Rotation paths and how fast each direction turns (deg/step):
Each turn is a multiple of 5 degrees from 10 to 175, or 0.
Each row of a path follows its step; steps can be skipped.
path 1
step 0: [  3   5  12  18 -14  -4  23  -6  -3   9   3  11  16  -2 -11   6  -2 -10
   3   0  -5 -20  11   0  13  -6  11  -8  19  -7  -5  -5  -2 -10  -5  -1
   5 -15   1  -6 -11  -4]
step 4: [  9 -20  11   5  -6  -3  15   4   0   6  10  -1   4   9  -2  -1  -3   1
  -7 -27 -22   3  -1   3   5  29   2  -7   1  -6   6 -12   2   5   1  -9
  12  -9  -9   0   0  10]
step 5: [ 16  -5 -11  -6  -5  -8   8   7   4   9   2  10   3  -9 -21   4 -11  -6
  13  -5   6  -1  -3   4  12  -8   0 -11  22   3   8   9  16 -20   2 -12
  -7 -10   1 -15  -9  -2]
step 6: [  2   4  11  17  -4 -16   4  -5   1   2 -12  10   9  -5   3  -5  -6  -1
  14 -14   8   7   8  -6 -10  19  -2 -21  -3  -8  -5 -10  10  14  -1  -4
  -7 -21 -13  10   3  -6]
step 8: [ 20   6   0   5 -12   1   5   3  -8  15 -15  -2  20  -6  -9   7  -1  -2
  15   0  -5  10   6  -3   1   4  -4 -15  15  -2   3  13  16   3   2 -13
  15 -17   1  -7 -17   6]
step 10: [ 13   6  -2  10  -1  -6   4   7   0   3   0  12  -7 -19 -14   4   6 -11
  13  -7  -8 -13   2   7  -2  13   6 -10  17   2   3  14 -12 -10 -17  -7
  -3 -11 -18   2  -3  19]
step 13: [  2  16   1   6   1  -6  13  -7  -2  22  -5  11  -3 -11 -14   9 -14  -2
  23 -13  -1  12   4   7  -2  19   0  -7  11  -5   0   1  -5  -7   5 -11
  -2   1 -23  -3  -7  -1]
step 14: [  3  -3   3   6 -10 -15  -8   7   0  -9  11   8  13  -4   4  -5   2  -4
   2 -23   3  -8  -2  12  15   2  -9 -15  -4   1 -11 -14   9   2  -2 -25
   4 -22   2  -2   3  11]
step 15: [ 26 -15   6  -2   4  -4  12   8   1   2  -9  15  21  -5 -21   7  11  -1
   8  -6  -6   3   0   2  -1   9   7 -11   2  -2   6   6  -6  -4  -9  11
   5  -8 -15  -8 -12 -15]
[ 4 -5  1  3  0 -1  2 -3 -1  0  1  3  6  0  0 -4 -1  3 -3  6  4 -9  5  0
 -2  0 -2 -3 -5 -4 -1 -3  0  3 -1  3 -2 -1  0  3  0 -8]	125
[ 0  5  4  2  1 -2 -1  4  2  2  3  1  8  1  0  2  3 -3 -3  0  2  5  6  2
 -4 -6 -6  0  0  5  1 -4 -5  2  0 -2  3  4 -3 -3 -3  1]	55
[-2  2  0  1  4  0 -3 -2 -2 -2  0 -1  3  2  2 -2 -8 -3 -2  0  0  8  3 -3
  1  6 -3 -1 -8 -8 -2  0  4  2 -2 -2  1  1  0 -3  2  5]	145
[ 0  1  5 -3  2  2  3 -2 -2  9 -5 -4 -2  5  1 -1  3 -2  1 -7 -1  0  2  1
  0  6  1  1 -3  1 -2 -5 -1  3  6 -1 -3  3  1  2 -1 -4]	155
[ 3  3  3  1 -6  0  2 -3  0 -3  3  1  4  2  0  0  5  2  5  1 -3  3 -5 -6
  3 -2 -1 -2 -4  3 -3 -5  2  3  0  7 -7  0  0 -2  3  4]	130
[-1  3 -5  8  1  6  0  1  1  1  0  0  2  0  2 -3 -2  3  8 -2  0  3  3  3
 -2 -1  0 -3  5 -1 -8  4 -2  2  6  3  1  0  6 -2  2 -1]	140
